In the data rows, zero lies at 4.5, halfway between 4 and 5.
Here are some numbered points:
6|4|7|5|6|6|5|4|8|3|5|6|6|5|5|3|8|5|4|5|4 0
1|3|4|4|5|5|5|5|7|6|5|4|6|5|6|5|8|6|2|5|4 1
5|3|5|4|6|4|6|3|8|5|3|7|8|5|4|4|5|4|6|4|5 2
4|1|4|3|3|7|5|7|2|4|8|3|4|4|8|0|5|6|3|5|4 3
4|6|4|7|4|3|4|5|5|6|3|4|3|6|3|3|5|7|3|2|2 4
6|4|9|3|8|3|7|2|6|3|6|2|6|1|4|8|5|5|6|5|8 5
6|5|5|6|6|3|5|2|6|5|5|7|7|4|4|5|5|4|6|5|6 6
3|5|0|4|5|5|6|3|4|4|3|5|5|4|4|7|4|3|5|6|5 7
7|6|3|2|5|5|3|3|7|6|3|4|3|4|4|5|6|5|7|4|5 8
3|5|7|4|3|2|4|4|6|0|7|4|1|3|4|3|8|4|3|5|4 9
4|3|3|3|5|6|6|4|5|2|4|5|3|4|6|4|5|5|5|7|5 10
5|5|5|2|4|2|7|5|4|5|4|5|5|3|5|6|3|1|5|5|8 11
6|2|3|6|3|6|6|6|2|6|5|6|1|5|7|4|3|5|5|8|5 12
2|3|2|7|6|4|2|4|5|7|2|5|6|4|3|4|4|5|6|1|4 13
Which point above is nearest to each new point by angle, seen from the average point of the numbered points? Its number follows each.
3|4|3|4|4|6|3|5|5|3|4|5|2|6|4|4|5|8|7|3|3 4
1|5|4|4|3|5|6|3|5|4|7|6|3|2|5|4|5|4|5|6|3 9
4|3|4|5|6|2|4|4|4|7|6|6|4|5|4|6|5|5|5|4|4 13
5|5|5|5|5|5|6|2|4|3|6|2|6|5|5|4|5|4|5|6|5 5
3|6|5|4|4|4|1|7|1|4|4|2|6|7|2|6|5|6|4|3|1 4
3|7|5|0|6|6|2|4|6|8|3|3|4|7|8|5|4|4|5|5|7 8
5|5|6|6|5|8|3|4|3|4|2|4|7|6|2|8|3|6|5|3|3 13
5|3|6|5|2|7|6|5|5|3|7|4|0|5|8|4|6|6|0|7|5 3
5|2|5|3|2|6|7|8|4|4|8|4|4|3|8|2|5|5|2|6|3 3
6|6|6|5|3|5|4|3|5|3|6|5|5|2|5|4|4|2|3|6|5 9
7|4|5|8|5|4|3|6|5|9|5|3|6|5|4|6|4|4|6|6|4 13
6|8|4|6|5|2|4|5|5|6|5|5|5|7|2|5|5|3|3|4|1 4
3|3|2|5|3|4|7|3|6|5|6|6|3|1|4|1|4|4|4|3|4 3
